Rotation paths and how fast each direction turns (deg/step)
Each turn is a multiple of 5 degrees from 10 to 175, or 0.
Each row of a path follows its step; steps can be skipped.
path 1
step 0: [ 15.3 -11.2   8.8   3.3 -18.9   5.4  -7.2  -5.0 -19.9   4.4 -12.1  15.8
   6.3  16.2 -22.3   2.3  -4.7   6.6  18.8   4.0 -20.8  12.0  -1.1  17.4
 -20.3  35.0  23.4 -15.2  -5.7  -5.8  -1.2 -10.8  -4.6 -16.9]
step 1: [ 41.0 -13.5  20.9  -7.4 -26.1  -8.7 -15.8  -2.9  -8.8   2.2  -5.5   9.3
   5.6   5.9   7.8 -11.7   4.6 -36.2  -9.3  -4.9 -15.6  -2.9 -19.7  -6.9
   6.6   0.5 -13.8   3.6   1.7  -9.3  -9.8   8.9  14.8   4.5]
step 2: [  6.1  -3.3  11.6  28.2   3.9  24.5   4.3 -10.6   3.4  17.1  11.7  11.3
  -1.4  19.4 -12.1  17.6  25.7 -23.5  10.8  -4.7  -5.4   8.6 -16.8   9.5
 -18.0   9.5  13.2   4.4 -17.1  -8.4 -19.2 -12.2   9.3 -12.7]
step 3: [ 30.1  -9.0  22.6  -5.0 -34.7  -6.9 -14.9 -16.3 -25.1   4.2  -8.5  12.4
  -1.0   4.9  11.2   2.5  10.6   2.4   7.7  16.8 -13.8   6.6  15.0  14.9
   5.8  19.5  18.5   1.6  -9.4  -1.4  -2.2   6.6 -12.9 -16.4]
step 4: [ 23.5 -20.4   8.7  -5.6  -2.7   9.9   1.5 -11.3  18.6  18.2  -0.4   1.8
  23.1  27.6   0.6 -10.9   9.2 -32.6  -7.7  -1.9 -28.9   0.4 -20.6  -3.6
   0.0  -4.6  -1.7  -3.7   3.9  -2.9  -1.7  13.0  18.6 -14.8]
step 5: [ 10.6 -10.3  -8.7  11.9 -26.9   6.5   0.9   2.2 -12.3   7.1  -2.8  16.6
 -17.1  13.7  -8.8  13.2  13.4 -24.8  13.9  12.7   9.2  12.5 -13.9   1.6
 -12.3   6.0  19.2  -0.2 -20.6  -2.8 -10.1 -27.5  -4.0 -29.9]
step 6: [  8.8 -10.0  24.2  -5.4 -34.8   3.1  -5.3 -20.9 -27.8  -6.0  11.4   7.5
  14.0  22.7  22.1  -1.3  10.7  -8.6  -9.2   0.9 -24.7  -4.7   9.1  -1.9
 -13.9  15.9  -5.1   2.2   6.4   0.5 -12.7  16.4   1.3 -11.7]
step 7: [ 17.1 -18.4   0.8  18.9  -6.1   4.5  -9.9  -8.3   2.7  18.4  -3.2 -10.4
  11.4  21.2 -13.6  -2.9  14.6 -16.0   3.5  -2.9 -23.1 -16.9 -25.9   4.1
   5.9   4.1  13.4   2.8 -14.2  -3.8  14.7 -17.1  30.1 -19.9]
step 8: [ 27.2 -14.5  -9.6  -6.4 -18.2  -5.2  -6.7 -19.6 -11.8   3.6   9.1  13.9
 -13.6   2.0  21.2   9.7  28.0 -20.5  -5.6   2.9  11.1   1.2   2.2  -7.2
  -2.0   6.9  13.3  -6.6 -20.3   1.8 -29.8  -9.3 -10.8 -23.0]
step 9: [  5.6 -14.2   7.6  -0.4 -21.3  38.9   4.1 -27.2 -11.9  19.5   7.8  -3.5
  12.1  34.1  10.9   3.5  -3.8   6.4  -4.1  11.2 -31.3  -5.6  -3.2   6.7
 -10.4  -0.5  -2.6   1.5   0.6  -0.7   0.8   6.1   0.7 -13.3]
step 10: [ 22.9 -25.0  -3.8  -0.3 -15.0 -20.3  -0.3  -7.9  -7.7  -0.6  -8.2   2.4
   6.4   5.5  -4.6 -10.0   2.3 -24.0   4.8  12.2  -7.8 -18.5 -19.1  18.3
   6.2   2.6  10.2   1.4  -8.5  21.1   0.2 -32.6  11.5 -28.9]
step 11: [ 24.2 -21.1 -16.9  -6.4 -15.7  15.0  -0.3 -21.1 -17.4   0.6  22.7  11.3
   7.1  16.0   1.0   2.3  18.2  -9.5  -9.2 -16.1   1.7   4.2  -3.6 -21.5
 -25.4  11.4 -12.7 -16.8  -6.2  -2.3 -21.5  -0.4   1.6  -9.5]
[-9.6  3.4 -7.4  0.7 -1.9 -2.1 -0.7  1.7 -2.3 -3.1 -1.2 -3.5 -1.2  7.7
 12.6 -2.3  6.7 -1.9 -3.3  1.3 -3.1 -2.2 -2.9 -9.2  1.2 -0.6 11.3  2.3
  1.1 -0.8  7.0  0.9  0.0 -6.4] : 25
[  3.9  -3.0   0.5   5.9  -1.6  -3.0  11.1   2.6   1.0   5.4   7.9   1.9
  -7.2  -3.0  -1.3  -9.7   4.2  -0.4  -4.2 -12.2   4.1   0.8  -5.6   1.5
   2.4  -5.0   1.4   0.0   3.5  -4.5   2.4  -1.9  -6.6  -4.0] : 120
[  2.1  -2.5 -10.6   0.4  -4.4  -7.9  -3.8  10.0   0.7  -2.4   3.2   6.5
   8.2  -2.8   3.4   2.7  -0.4   3.0  -2.8  -1.2   2.0   0.0   3.1   9.1
  -2.9   6.8   4.7   1.2  -8.3  -2.8  -2.8  -0.5  -8.6   0.1] : 140
[  1.5  -2.5   8.0  -9.3   2.3 -14.3   4.0  -2.0  -1.9  -6.2  -1.1   2.1
  -4.9  -3.3  13.3   1.6   2.0  -7.2  -1.4   1.1   2.9  -3.3   1.7   2.8
   1.9  -2.0  -5.0   1.5   0.9   1.5  -6.5   1.4   1.2  -0.4] : 155
[ -1.2  -1.4  -0.2   2.3   9.1  -0.7  12.4   4.6   0.4   3.4   4.1  -1.1
   2.6   6.8   2.5   1.2  -4.1   2.3   8.0   4.6  -4.6  -6.0  -5.6  -0.5
  -1.7   1.1  -5.5   3.0 -10.5  -8.7   0.2   5.4   3.2  -0.1] : 145
[ -6.6  -0.7  -0.3   0.7  -8.5  -4.5   2.1   8.1  -8.5  -9.3   1.0   3.3
   1.2   3.1  -6.6  -2.6  -6.2  -4.5   0.9  -3.2   0.2   0.2  -5.5  -5.0
 -10.1   3.0  -7.8  -0.7   5.4   0.4   0.1  -5.2   5.2   0.1] : 70
path 2
step 0: [-12.9  29.3  -4.7 -15.7  10.1  19.9   4.1  -8.8  -9.8 -20.3  -3.5  10.7
  24.8   5.9   5.1  14.5  10.9  -2.0   2.3   0.5  -7.2   4.0   9.1  -2.0
   1.8  20.7  20.5  -7.1  19.5 -19.0 -17.6 -13.6  25.1  23.0]
step 1: [  0.0   0.5   6.8  12.1 -10.1  -1.0  35.8   5.1 -11.0   2.5  -2.5 -17.2
  -2.9  24.5 -15.7 -16.3  -3.0  18.2  -0.3 -14.3  -0.5  -2.6  24.8 -22.7
  10.7  -4.2  24.5  -2.4  -4.9   4.8   6.3  30.2  21.6   2.2]
step 2: [ -9.3 -16.4  40.4 -31.3 -14.0  17.3   2.4 -27.8  -8.8   9.2 -11.0  -3.1
  -3.2   5.0   6.2   4.3  -3.4   2.4   3.0   6.6 -11.1  13.5   1.2  22.5
  11.9  15.0  -5.2   8.0 -12.0   2.8 -15.3  -1.1  23.4  13.9]
step 3: [  4.7   2.8  16.7  10.7  -6.9  20.8  -2.2  21.3 -13.0   8.4  16.0 -11.1
 -22.8  10.0  -1.8  14.1  30.7   3.1  -4.4 -27.6  -2.0  39.0   5.3 -25.8
   9.9  -1.4  -7.4  -0.6  -8.3   2.9   2.1  -2.7  -8.1  -1.1]
step 4: [ -3.9   1.4  23.5  -9.2   3.3  -9.1   9.7  -1.6 -16.9  -2.5  -0.7  17.6
   2.6   9.0   4.5  -9.5  -4.0  -4.8  -1.2  10.2  10.0   3.6  12.7   4.0
  14.7  -5.3 -15.6   8.8   1.1  24.7 -49.4  -6.7 -19.6 -30.3]
step 5: [ -0.3  12.2   7.2  10.6 -14.7   7.1 -13.3  27.3 -22.3 -40.3  14.7   8.4
   3.9  10.9   7.5   9.4   1.3 -15.7  19.4  -8.7   4.0  -4.6   0.4  -1.6
  21.1  18.1  -6.0 -17.3   8.3 -23.8  -3.9 -15.2   2.4   8.0]
step 6: [ -6.4  30.2  -5.4  -2.0  14.2   8.2  12.6  -0.5  -9.6  -8.0  -7.0   5.7
  23.2  22.4  10.9  -1.4   5.6  31.0  -6.3  -3.1  28.8 -11.7  21.5 -12.7
  -5.3  -8.1  23.0   5.5   8.7   7.4 -23.1   4.0  16.4   0.0]
step 7: [-12.1 -13.9  14.7  -0.3 -13.7 -10.7  15.7 -24.9 -25.4 -26.8   1.9 -13.8
 -16.2  -4.3 -15.3  -1.8  -6.0   3.3  10.3  -4.3 -11.8 -12.6   4.7   1.1
  23.6  10.7  19.3 -12.3  -4.4  -4.5  -4.2  17.2  32.6  12.8]
step 8: [  0.2 -13.1  28.1  -7.9 -10.0  42.1  -7.3  -8.4   0.5  14.5 -12.4  -5.1
  -0.8  24.3  18.4   9.6   3.8  20.0  -1.9  -9.7   7.4  24.5 -10.0 -14.4
 -10.4   2.0  12.4  10.7  -9.0 -13.3  -2.0   7.2  20.4  -5.6]
step 9: [ -7.1   1.2   5.9  10.4   0.8  -6.1   0.2 -25.5 -23.6  14.5  18.3 -12.9
 -31.6   5.6 -13.8  -6.8  16.4 -10.4 -13.2 -12.3  -5.7  28.0  12.4  -5.8
  16.0   6.1  -6.7   6.2   2.9  17.3 -33.3   0.6 -10.8   0.2]
step 10: [ -2.0 -12.5  34.2   5.6  -5.6  26.9   9.1  18.3   3.8 -22.1   7.7  18.0
   5.5   6.7  19.0 -19.8   2.1 -20.1  20.0  -2.9  -1.1   5.7  -5.4  -3.7
  15.6   3.4 -10.8  10.9   0.7  -7.0 -17.6  -3.4 -14.3 -28.7]
step 11: [ -6.5  31.5 -13.4   2.3  -9.3  -4.4  -9.6   7.4 -26.4 -11.0  18.5  -1.7
  13.6  26.0  11.5 -11.0   2.1   3.2  -9.2  -7.9  31.4   6.4  10.5   3.0
   8.1  22.2  -4.2  -5.4  -7.4  -1.6 -16.7 -24.9 -10.4  17.6]
[ 2.7 -0.1  6.1 -5.4 -2.0 -4.4  2.9 10.0 -1.9  5.4 -8.2  4.1  3.6  2.9
 -5.4 12.4  1.6 -1.5  2.7  0.4 -2.0  2.6  8.4  2.4  4.1 -6.4 -2.8 -6.8
  5.5  4.5  0.6  0.8  2.9  4.7] : 20
[ -3.2  -1.9   2.5   2.0  -5.5   1.3  -0.9  -2.6   4.4   1.4  -4.6   0.7
   2.5   8.2  -0.2  -0.5   6.8   2.1   5.2   4.7   0.6  -5.9   2.2   1.9
 -15.0   3.4   3.1  -5.4  -6.6   9.0  -6.9  -0.4  -7.0   1.3] : 160
[ 7.5 -6.6  1.8 -6.1 -4.6  3.1 -6.8 -2.4 -1.1  2.4  3.2 -1.1 -6.5 -4.7
  0.1 12.0 -1.1 -6.2 -8.4  0.8 -1.5  0.4 -2.9 -9.2 -0.9 -2.6  3.6  2.1
 -7.1  5.5 -5.0  1.9 -2.1 -5.1] : 65
[-1.5 -0.2 11.3 -0.9 -2.0  4.5 -1.4 -5.8 -4.6 -2.9  2.3  6.3  2.6  4.1
 -7.8 -6.9  3.8  2.0 -9.2 -3.1  1.0 -4.9  5.1 -9.9  0.2 -2.1 -7.8 -4.8
 -0.2 -6.1 -2.2 -4.3  3.4  1.2] : 0
[ -7.5   3.2   0.4   2.2   2.4   3.0   2.4   2.4  -8.5   5.5   0.0   5.7
  -5.1  -2.8  -2.9   1.3   0.2 -10.7   8.3   1.0   8.4   2.5  -4.1  -3.2
  -6.2   0.0 -12.7   6.3  -2.2   2.0   0.6   1.6  -1.4  -1.4] : 60
[ 2.5 -2.4 -5.0 -3.8 -3.1 -1.9 -1.2  7.6 -0.6 12.6 -5.7  3.0  0.9  2.1
  6.2 -8.6 -3.8  5.2 -5.7 -6.6 10.9 -1.9  3.9  0.7 -1.2 -1.1 -0.1  0.7
 -3.4 -2.2 -4.4  4.6  3.1 -7.4] : 155
[-5.4  1.0 -3.9 -1.3 -4.5  7.6 -0.9 -2.1 -6.0 -3.2 -3.5 -0.4 -8.0 -5.9
  4.6 -0.2  2.6 -4.2 -3.0 -1.7 -2.6 -1.4 12.6  4.6 -1.9  3.2  1.4 -8.9
  4.3  0.4  9.8  1.1 -3.3 -8.3] : 160
path 3
step 0: [ -7.3 -21.8 -20.0  -4.4  -9.5 -12.8 -19.7 -13.8 -14.3  24.8 -17.0 -12.7
  13.9 -10.8  22.4   3.4   8.2   6.7 -16.5  -3.4  -3.4   1.8   5.6   6.9
  -0.4  10.8 -35.0   0.1  27.5  -8.9   2.7 -16.1  -6.5  13.4]
step 1: [-10.5   5.9 -17.1  -1.0  -4.0   3.3   9.9   8.4   8.9   2.9 -17.2 -15.5
 -12.3 -15.6   3.4  -3.2  22.0  31.5   1.3  -4.6  14.1 -20.4 -40.5  10.8
  -2.5  19.3   2.5 -16.2  18.5   0.9 -21.4   2.2   4.0   3.7]
step 2: [ 23.2  -6.7  10.1  -1.8   9.0 -17.5   1.1  -3.6 -24.0 -26.3 -45.6  -8.6
  -5.9 -28.1  10.9  11.5  -2.6   1.9 -13.9  10.4  -6.4  -7.5 -10.7  10.4
 -10.1  13.5   7.4   7.2  -8.9  -7.7  -4.2  10.6 -10.1   3.8]
step 3: [  6.0  -9.4 -11.9  -9.0 -15.2   9.9 -21.2  13.4  -8.1 -16.5  -8.0 -25.5
  17.6 -21.7   8.6   0.8  -2.4  11.2 -12.9   6.0   5.7  -2.8  -4.8  -6.4
  -1.2 -40.3 -29.1   4.6   3.1  14.2 -18.2  15.0  -3.1  12.1]
step 4: [ 40.1  16.2 -21.6   6.7   9.8   2.6 -10.5   1.6  18.6   9.7  -3.6   0.5
   3.8  -5.7   3.0  26.3 -12.9  16.2 -14.6  -1.1 -15.4  -9.1 -25.2  -1.6
  13.2   3.6 -19.8  -9.1  23.2 -15.0 -10.9  -3.4   6.6   3.7]
step 5: [ -3.4 -18.9   4.3  20.1   4.7  -6.1  -2.5 -21.0 -16.8  10.1  -9.4  -3.9
   5.8 -42.8 -11.9  -6.9 -13.4  23.7   1.7 -15.7  -5.4 -19.3 -31.0   1.9
   7.0  -4.5  -8.2  -1.1 -12.7 -19.2  12.2  -2.7   5.6  -0.4]
step 6: [  0.3  -9.1  31.7 -21.1  -7.4 -14.9  14.0   7.1  -5.5   0.1  -8.3 -17.5
  21.2  -9.2   5.2  26.2   2.1  44.9  -1.6  24.2   4.3  -8.2  -5.9  -8.6
  -2.4  -5.4 -13.6  -1.9   7.9   0.3  -1.7  -2.2   4.0 -11.2]
step 7: [ 19.3  12.7   9.5 -18.4  14.0  -4.1 -30.6 -11.8 -21.1  18.4  -8.6 -19.8
  15.8 -13.5  -2.9  16.5  18.5  -7.9 -12.0  -3.6  13.2 -15.5  -6.2  -3.9
  -3.1  -8.2   4.0 -22.5  23.7  -5.3  -3.2  -6.6  -5.2  23.1]
step 8: [ 10.8  -4.1 -20.2  -9.6  10.9 -37.1   1.6  15.8  -8.9   4.2   3.0   0.0
   2.5  -5.0   4.6 -13.3  -0.3  14.4  15.4   5.1  -0.1 -19.9 -33.6  23.9
   2.7 -16.1  -5.6  -8.3   0.0  -5.7  -6.9  11.2  21.1  27.9]
step 9: [ 12.9 -19.5  -6.3  -1.1   8.2 -14.9   1.0  -5.5  -9.1 -22.9 -10.9 -14.3
  21.9 -11.0   7.1  -7.6 -11.5   3.6 -12.4  12.2  12.2 -14.5   1.3  13.1
 -13.2  27.5 -34.6   6.2  22.2 -17.8  14.2  -6.9  11.4  -8.9]
step 10: [-13.7  -5.1  -9.6  -2.7  -2.2  -0.2 -13.2  -6.5   4.6   8.0 -21.5 -12.3
  31.7  -7.4   9.1   4.2  15.8  17.0   3.1 -14.5  11.8  -4.3 -28.3  14.3
  -4.2  -1.6 -21.6 -12.4  14.7  16.7 -12.2   8.0 -36.8  -9.8]
step 11: [ 10.6   1.0 -19.4 -26.6 -12.9  -9.9  -1.3  -0.8 -10.3   3.7 -18.6  -3.5
 -15.6 -22.8  11.8  27.6  15.8  23.3  -9.3  -2.8 -24.2  -4.0  -6.6  21.1
   6.7  21.8  -1.0  -3.3  -1.2 -18.1 -16.4   1.2  -4.3  19.0]
[ -3.2   3.0  -1.5  -9.8  -3.5 -10.2   5.0  -4.0   0.4   6.7  -3.4  -3.3
   6.0   7.7  -1.0  -5.7  -0.2  -5.3  -3.3  -1.1   1.6  -6.7  -2.1  -2.8
  -3.6   3.2   0.8  -4.0  -0.3   6.4  10.8  -1.6   6.5   2.8] : 40
[ -2.0  -1.2 -10.4   4.6  -7.3   1.8  -2.8  -3.0   5.7  -2.5  -9.5   8.4
  -5.8  -3.1   4.9  -0.5   3.9   2.6  -7.0   2.2  -2.5  -5.2   4.0  -1.4
  -8.7   1.6   3.3   4.2   2.2   8.6  -0.2   5.7  -0.4  -0.2] : 35
[ -4.0  -4.3   1.4   0.2  -1.6  -6.1   6.8  -5.6  12.0   5.5   4.8  -2.0
   3.5 -11.0   1.7   2.8  -0.7   2.5   2.3  -5.3   0.7  -1.7   4.8  -5.1
   5.5   8.2   1.7   3.7   0.0   1.3  -3.3  -3.8  -8.4   4.0] : 70
[  2.8  -8.1  -2.4 -12.1   4.2   2.5  -5.9  -0.6   6.0   1.7  -3.4  -3.6
   6.0   4.3  -1.0   4.5   7.7   1.7  -0.4  -5.1  -1.8  10.4   1.4  -5.4
  -3.4  -6.5   3.0   5.8   0.7  -2.7   3.8   6.2  -3.4  -0.4] : 100
[ -0.4   4.0   5.8  -8.9   3.8   0.0   1.9  -2.8  -6.1  -1.0   3.9  -3.3
  -4.0  -3.6   2.0   7.6   7.9  -1.1  -8.1  -1.4   1.9  -5.0   3.5   4.2
   1.1   0.3   3.0  -2.1 -11.1   8.2  -6.4   6.4  -1.3  -5.5] : 80
[ 9.8  4.5 -2.7 -3.0 -1.8 -0.8 10.0  3.5  4.5  2.0  0.5 -0.6  2.8  1.9
 -2.4  4.2 -2.1  7.2 -0.3 12.9 -6.0  6.6  4.4  7.2  2.5  7.0  4.7 -3.0
  2.9  0.1  1.8  5.9  1.4 -1.8] : 155
[-2.9  3.0  1.4  7.0  4.6  7.1 -3.6  1.8  1.4  7.3 -0.3 -9.2  3.1 11.0
  1.6  2.8 -3.6  5.7 -6.5 -0.6  7.0 -0.1  7.2 -3.2 -1.2  3.0 -6.0 -3.4
  6.3  6.8 -5.2  1.5 -2.4  2.9] : 115
[-7.0 -6.7 -0.5 -4.1 -2.5 -2.3  0.0  4.0 -8.2  4.6  1.4  4.5 -1.4 -0.1
 -3.0 -4.7 -4.1  9.2 -4.4 -0.5 -6.1  7.2  2.3  6.7  2.8 -2.7 -4.7  5.5
 -5.6  7.0 -1.1 -2.1  0.4 11.2] : 135
